Each path below is one point turned by a fixed rotation once a step. After each direction that follows a path, write how fast that rotation turns it, in deg/step (0 if it stays still).
Each turn is a multiple of 5 degrees from 10 to 175, or 0.
Each row of a path follows its step; steps can be skipped.
Path 1:
step 0: [ 1.75 -0.24 -1.64  0.05  0.40 -0.29 -0.09 -0.74 -0.28 -0.30 -0.51 -0.66
  0.71  0.79 -1.42 -0.59 -1.29  1.02  1.42  0.20  1.26  0.21 -0.29  0.15
  0.50 -2.71 -0.50 -1.90  2.22  0.95 -0.27  1.57 -0.07  0.45  1.39]
step 1: [-0.80  0.82 -0.27 -0.68  1.68 -1.00 -1.33  0.13 -1.37  0.53  0.79  0.75
  2.55  0.79 -0.82 -0.16  1.04  0.15 -2.36 -0.59  1.20 -0.60  1.06  1.10
  1.13 -0.34  0.69 -2.28 -0.67 -0.69 -0.69  0.26  0.77 -0.73 -0.19]
step 2: [ 0.45  0.72 -1.73  0.13  1.60 -0.81  0.69 -1.03 -0.92 -1.45 -0.38 -1.09
 -0.47 -0.85  0.64  0.10  0.03  0.03  0.22  0.00  2.51 -0.14  0.19 -0.66
  0.10  2.12 -1.64 -0.40  2.05 -0.71 -0.86  1.42  0.94 -1.23  1.05]
step 3: [-1.12  1.54  0.10  0.57  1.86 -1.42 -0.15  0.48  0.13  1.63  2.46  0.59
  0.49 -0.93  1.53 -3.29 -0.31 -0.92 -0.51  0.37 -0.17 -0.38  0.13  0.46
  0.98  0.08 -1.13 -0.38  0.14  1.07 -0.26 -0.10  0.08  0.25  1.00]
step 4: [ 2.32  1.08 -0.47 -0.76  1.93 -0.43 -0.65 -1.22 -0.06  1.30 -0.31 -0.47
  0.08  0.33  0.94  0.76 -1.76  0.33  0.68  0.79  0.10  2.03 -0.20  1.12
 -1.28 -1.08 -0.69  0.39  0.96 -1.01 -1.27  0.10  0.91  0.22  2.29]
step 5: [-1.76  1.72 -1.54 -0.85  1.41 -1.19 -0.86  1.35 -0.80  1.06  0.24  0.50
 -0.30  0.18 -1.86 -0.39 -0.76  0.63 -1.02  1.03  0.42  1.98 -1.34  0.44
  1.77  0.21  0.96 -1.09 -0.54  0.20 -0.02 -0.30  1.22  1.36 -0.30]
step 6: [ 0.63  1.39 -1.68 -0.61  1.31 -0.99 -1.50 -0.77 -2.25 -2.47 -0.78  0.80
  0.71  0.90  0.61  1.10  0.86 -0.77  0.72  0.71 -0.42  0.08 -1.02 -0.37
 -0.66  0.59 -2.42  0.42  0.09 -0.05  0.52 -0.18  1.13  0.28  0.60]
step 7: [-2.41  1.57 -1.82  0.71  1.70 -0.20  1.06 -0.17 -0.89  1.20 -0.35  0.10
 -1.10  1.39  1.70 -1.19 -0.61 -0.68 -0.17 -0.57 -0.07 -1.23 -1.52  1.40
  0.15 -0.19  0.20 -1.07  0.67  0.43  1.73  0.36 -1.15  0.40  0.06]
step 8: [ 1.02  0.25 -1.30 -0.14 -0.13 -0.10 -1.48 -1.96 -0.94 -0.16  0.42 -0.25
  1.91  1.13  2.14 -0.89 -0.64  2.07  1.14  0.22 -1.15  0.77 -1.35 -1.10
  0.59 -1.19  0.02 -0.93  0.26 -0.93 -0.82  1.02 -0.92 -0.05  1.51]
Directions:
[-0.08  0.05  0.61 -0.10  0.15 -0.09 -0.33  0.01 -0.50  0.01  0.15  0.56
  0.70  0.11  0.25  0.05  0.68  0.00 -0.25 -0.33 -0.44 -0.36  0.45 -0.01
 -0.82 -0.82 -0.57  0.39 -0.39  0.13 -0.33  0.01  0.62  0.32  0.07] : 140
[ 0.50  0.60  0.02  0.15 -0.30  0.13  0.38 -0.16  0.97  0.77  0.06  0.31
  0.27  0.40  0.31 -0.11  0.00  0.66  0.70  0.39  0.28  0.00  0.34  0.01
  0.17 -0.52  0.21  0.00 -0.42 -0.20  0.03  0.18 -0.15  0.72  0.36] : 85
[ 0.38  0.16  0.23  0.54 -0.88  0.16 -0.21  0.66 -0.21 -0.35 -0.39  0.23
  0.06 -0.78  0.22  0.12 -0.58  0.66 -0.76  0.36  0.00 -0.51  0.12  0.66
 -0.19  0.15 -0.03  0.25  0.14 -0.11  0.19 -0.01 -0.33  0.31 -0.10] : 0
[ 0.22 -0.24 -0.47  0.40  0.16 -0.18  0.77 -0.06 -0.21  0.28  0.80 -0.17
  0.05 -0.04  0.87  0.00 -0.53 -0.16 -0.56  0.23 -0.56 -0.05  0.14 -0.96
 -0.39 -0.25  0.41  0.39  0.37  0.12 -0.06 -0.09 -0.31  0.05 -0.07] : 80
[-0.29 -0.19  0.00  0.18  0.02  0.23 -0.19 -0.52 -0.36  0.39 -0.40 -0.10
  0.29 -0.16  0.04  0.34  0.16  0.69 -0.52 -0.36 -0.39  1.06  0.27  0.14
  0.16  0.09  0.91 -0.22 -0.01 -0.60 -0.52  0.60  0.17  0.11 -0.19] : 100
[ 0.50 -0.51 -0.34 -0.23 -0.63  0.23  0.15 -0.02 -0.02 -0.09  0.23  0.15
  0.11  0.05 -0.18 -0.54  0.52  0.06 -0.26 -0.18  0.55 -0.36  0.42 -0.11
 -0.42 -0.41  0.17 -0.94 -0.01  0.18 -0.15  0.78 -0.51 -0.80 -0.20] : 35
[-0.24  0.45  0.27  0.20 -0.19 -0.03  0.53 -0.19 -0.28  0.13  0.90  0.29
 -0.33  0.04 -0.94 -0.41 -0.25  0.71  0.00 -0.12 -0.90 -0.40 -0.04  0.11
  0.20  0.15  0.05 -0.32 -0.07 -0.13  0.50  0.12  0.60 -0.39  0.11] : 160
